In the data rows, the value 128 means zero.
Some points:
36 154 102 61 108 189 159 140 82 98 141 142 52 108 142 173 154 194 88 85 151 161 131 102 156 178 135 136 16 174 60 103
87 134 155 118 137 139 135 153 115 113 148 97 96 136 92 128 156 63 99 164 101 130 143 103 137 117 106 112 101 139 147 64
127 138 105 144 157 123 127 141 128 148 118 143 125 120 136 104 133 100 107 120 115 151 120 134 112 112 142 174 62 175 145 62
129 159 137 131 126 121 130 135 114 118 151 107 134 123 146 113 111 150 101 124 126 115 142 144 138 122 128 161 65 155 138 57
111 146 136 98 129 143 142 159 94 123 174 120 90 116 130 91 111 158 114 128 133 79 135 138 133 126 144 131 109 146 151 58
92 157 144 100 129 145 104 145 123 120 165 115 134 110 126 89 154 135 119 112 113 117 121 132 112 133 159 107 86 159 130 62
101 147 130 84 135 118 131 151 134 87 130 107 128 109 149 104 113 115 120 129 121 140 138 156 127 124 139 106 78 159 146 62
117 134 135 88 154 141 119 149 96 121 154 124 98 110 117 126 149 106 106 168 144 123 144 135 120 121 141 141 68 176 166 66
99 148 151 108 131 139 149 151 99 129 157 117 88 129 91 149 148 97 119 171 130 105 145 130 123 115 134 124 88 196 153 74
117 148 127 121 140 134 153 157 112 124 146 136 128 146 112 135 124 116 118 127 150 126 127 112 149 120 123 127 81 175 165 51
147 147 139 97 135 138 131 130 106 163 137 141 137 146 117 144 135 92 113 147 120 135 112 104 164 130 113 110 66 172 162 58
139 128 127 107 149 119 105 126 128 119 134 124 124 78 115 129 146 112 99 150 113 144 76 112 156 134 109 120 87 151 138 97
139 132 129 153 122 138 128 110 143 160 112 94 137 127 130 112 134 114 114 159 109 140 96 143 147 114 141 101 64 144 105 93
124 144 147 129 157 121 153 160 91 127 159 138 140 135 162 61 108 220 113 108 91 130 121 164 142 118 128 117 96 141 148 140
113 157 137 89 131 124 130 156 83 106 198 132 99 100 155 79 111 167 102 87 130 114 148 130 65 110 163 126 142 157 142 52
147 156 160 213 118 106 163 23 170 126 53 141 137 74 121 75 115 76 131 78 144 86 160 104 180 166 190 137 177 102 157 227
97 149 134 95 104 132 126 59 190 124 73 178 157 146 238 100 137 189 143 114 98 128 157 134 124 129 120 135 139 117 149 111
100 165 119 94 131 143 96 117 125 138 120 134 131 131 108 108 150 104 125 132 139 86 116 157 91 130 160 138 186 94 103 193
110 144 164 112 143 129 133 104 157 120 80 138 111 150 153 138 130 147 116 127 132 88 128 141 88 141 123 145 166 75 141 182
138 122 126 113 135 127 115 44 161 107 29 137 132 189 120 115 125 133 140 107 132 65 131 112 98 137 113 159 138 121 120 119
111 124 166 86 123 150 121 68 136 132 52 143 184 142 99 118 109 116 119 132 123 140 128 132 116 112 142 141 162 115 101 153
114 117 114 117 134 116 144 108 146 130 75 156 182 155 87 160 118 67 115 192 171 122 128 130 98 160 167 144 171 102 116 164
140 133 118 114 141 150 111 79 207 135 110 130 134 156 112 156 131 131 120 123 126 118 153 103 101 133 171 141 157 93 150 156
142 119 132 111 135 126 128 71 162 118 49 165 144 150 119 126 96 120 127 98 147 94 129 130 83 124 139 144 119 109 134 146
104 138 104 141 163 148 134 45 157 146 64 134 139 166 150 128 112 136 106 125 110 105 118 134 113 118 126 114 189 132 122 176
115 146 138 125 128 130 128 81 162 124 72 132 165 161 112 139 132 120 113 122 122 132 127 118 99 151 149 138 164 113 149 170
113 126 112 102 145 130 118 104 143 130 85 159 134 160 113 142 145 124 127 133 111 91 155 137 98 130 147 132 169 118 140 194
124 140 124 85 132 126 132 86 167 125 111 141 147 126 147 145 90 140 109 119 130 90 135 117 76 118 138 138 133 105 122 159
95 136 101 99 132 138 123 73 160 137 73 139 152 146 87 126 122 93 154 134 144 123 167 141 120 101 135 142 132 115 104 125
124 143 164 112 130 136 142 29 188 125 88 144 164 173 44 147 134 90 125 159 161 178 114 137 147 125 100 95 154 115 123 164
49 165 123 61 177 158 166 167 129 150 164 103 111 101 108 119 85 125 142 130 125 107 148 155 112 155 139 154 121 128 134 115
103 125 133 108 134 133 118 157 95 129 161 124 122 133 89 169 169 28 169 150 161 105 164 142 89 147 138 130 147 78 130 191
155 133 129 140 118 138 115 118 204 125 108 156 150 147 89 194 115 102 167 155 153 111 153 141 139 145 142 145 92 188 115 89
129 111 121 157 109 89 125 92 176 144 102 162 147 130 38 185 145 82 200 166 166 122 113 111 114 114 132 126 95 119 118 101
142 87 128 151 92 114 101 144 183 147 120 158 118 124 140 146 122 118 126 117 122 107 144 128 133 147 112 118 163 71 136 168
143 101 136 162 135 110 103 144 162 126 116 162 112 113 159 81 132 191 104 102 111 106 163 123 59 154 137 127 125 137 123 153
160 155 115 94 144 140 189 190 167 188 97 59 208 83 160 126 216 168 106 89 174 75 151 117 90 84 93 137 152 162 131 137
142 153 104 104 116 166 140 136 141 128 116 157 139 116 70 138 116 75 185 167 133 134 125 121 144 134 101 116 126 96 110 149
138 102 123 173 127 105 126 105 170 108 117 161 152 112 99 170 145 85 130 148 137 115 123 148 142 120 122 140 170 90 84 150
158 79 119 170 110 139 109 111 139 132 97 134 102 118 203 76 132 190 108 147 107 89 184 124 86 145 124 121 150 104 115 147
127 158 129 118 161 138 132 123 116 143 122 149 126 113 214 104 117 194 117 97 114 97 145 113 60 147 141 122 107 110 116 97
85 156 127 111 139 137 130 100 146 146 80 150 156 152 79 118 135 47 147 153 180 152 130 130 136 134 77 97 115 116 121 134
176 134 113 141 121 93 126 46 140 159 64 166 154 108 49 175 137 105 125 172 123 184 131 140 167 143 107 103 207 82 117 164
157 82 124 198 100 138 138 132 159 127 97 164 135 149 160 123 125 170 104 128 96 83 168 152 75 138 161 119 151 91 126 160
119 152 128 112 128 107 142 133 109 128 179 104 140 133 187 52 128 244 102 134 64 69 200 112 34 179 142 183 118 111 114 157
133 131 126 149 114 152 147 142 103 119 166 117 132 128 156 151 133 94 150 148 106 145 72 126 160 124 111 149 146 134 112 115
114 105 144 133 135 129 123 127 156 126 131 127 136 107 99 198 124 120 166 157 115 189 73 128 184 95 87 105 100 159 145 114
163 87 98 173 121 122 144 137 130 118 133 143 100 136 102 120 160 132 147 121 115 185 70 127 193 75 101 125 162 79 123 154
150 76 107 142 110 113 118 150 95 122 153 120 127 124 183 49 97 181 85 122 134 154 105 115 194 95 117 128 139 130 113 160
121 140 153 140 112 139 132 174 112 126 161 132 116 137 149 85 108 141 106 118 129 163 91 108 158 99 100 122 145 143 114 143
117 141 148 115 140 110 117 161 116 132 159 100 94 132 149 119 118 154 127 144 155 175 63 105 214 103 105 127 166 108 114 145
127 146 103 149 90 109 126 153 109 120 145 119 108 138 109 166 148 107 157 135 123 201 94 102 172 72 106 134 145 142 144 154
164 96 118 140 115 120 138 130 103 130 168 125 123 131 150 131 131 133 117 119 128 144 68 113 173 93 117 94 123 112 124 177
106 107 123 146 118 81 108 151 109 132 109 103 136 129 165 116 107 165 129 98 114 157 81 125 179 107 138 107 119 142 129 125
124 109 112 116 144 118 125 132 121 131 162 120 120 105 130 129 133 137 134 103 96 170 95 112 196 105 100 90 152 130 129 152
127 121 93 160 150 130 107 140 129 111 152 127 144 111 110 151 130 112 135 127 122 189 78 98 186 116 76 132 144 90 145 141
171 96 112 147 95 98 130 146 143 153 133 124 89 136 149 122 143 137 107 116 135 178 81 163 151 131 120 143 145 95 127 167
150 118 137 148 127 139 98 141 113 129 152 130 136 122 181 86 112 182 109 98 152 166 136 162 168 119 123 130 144 123 129 141
144 125 153 116 163 155 126 164 120 130 141 136 126 140 131 121 151 135 150 100 128 174 113 115 174 131 142 121 129 104 112 127
136 144 141 109 119 127 151 174 98 116 148 113 116 120 123 153 106 106 133 125 109 172 90 112 174 93 109 119 149 75 114 162
161 112 138 156 101 116 101 173 119 120 128 100 115 131 142 108 114 131 116 102 128 138 155 120 132 137 107 127 136 98 107 157
146 103 121 179 90 140 124 151 105 118 158 107 128 123 162 62 105 223 79 124 137 128 147 113 73 165 134 114 148 111 143 130
119 138 114 138 146 126 122 140 92 135 160 104 127 131 142 102 119 159 148 98 145 111 146 131 88 180 129 123 110 165 134 82
118 136 131 131 145 116 130 160 101 145 166 118 113 126 106 173 135 92 148 130 131 117 169 114 131 109 156 120 134 104 118 129
165 87 131 143 126 115 132 126 125 124 158 114 115 115 131 147 113 112 129 120 125 138 171 132 86 130 148 134 122 131 109 121
These points spread out most along one direction. Take the direction at right angles to it along which they spread out most. Go by this last direction. How far along it is each point below, from 0 to 99? The average is 50, and the first point in the table lies past the average. One standard deviation of the points above along it is 16.
148 85 112 125 90 111 139 140 106 130 147 124 127 140 136 117 125 126 131 89 108 83 155 166 87 168 139 137 105 150 133 101 39
114 162 127 145 137 114 119 164 112 118 175 131 128 118 144 128 111 140 123 123 128 85 158 145 112 151 117 118 115 164 112 125 45
133 140 117 109 157 119 143 170 102 90 135 96 107 121 126 167 138 92 187 172 139 126 132 129 116 154 152 113 128 161 131 111 63
126 102 158 143 100 145 122 140 107 157 141 139 133 100 87 193 123 79 189 157 125 127 115 128 114 125 118 156 121 166 138 132 68
151 86 131 167 125 103 104 142 98 124 145 128 129 115 123 152 132 137 123 119 124 114 146 136 122 136 122 147 121 140 120 120 50
137 112 119 144 129 110 126 145 118 148 145 92 86 127 134 125 100 120 144 104 129 123 136 145 103 143 112 119 118 181 116 93 52
141 136 150 127 136 149 117 155 72 95 176 80 105 116 109 156 125 126 141 123 130 130 108 148 149 121 118 127 141 124 137 131 63
156 132 122 156 104 123 121 150 77 106 152 93 114 124 119 187 128 94 168 144 139 139 116 118 120 122 132 115 121 135 150 133 66
148 96 111 165 111 133 101 132 90 125 158 95 135 125 149 133 134 146 141 134 136 130 122 122 143 117 142 130 124 120 141 122 52
154 105 121 143 102 110 136 140 99 118 146 124 141 141 128 117 144 139 149 104 116 141 127 117 151 150 128 117 143 157 122 87 55
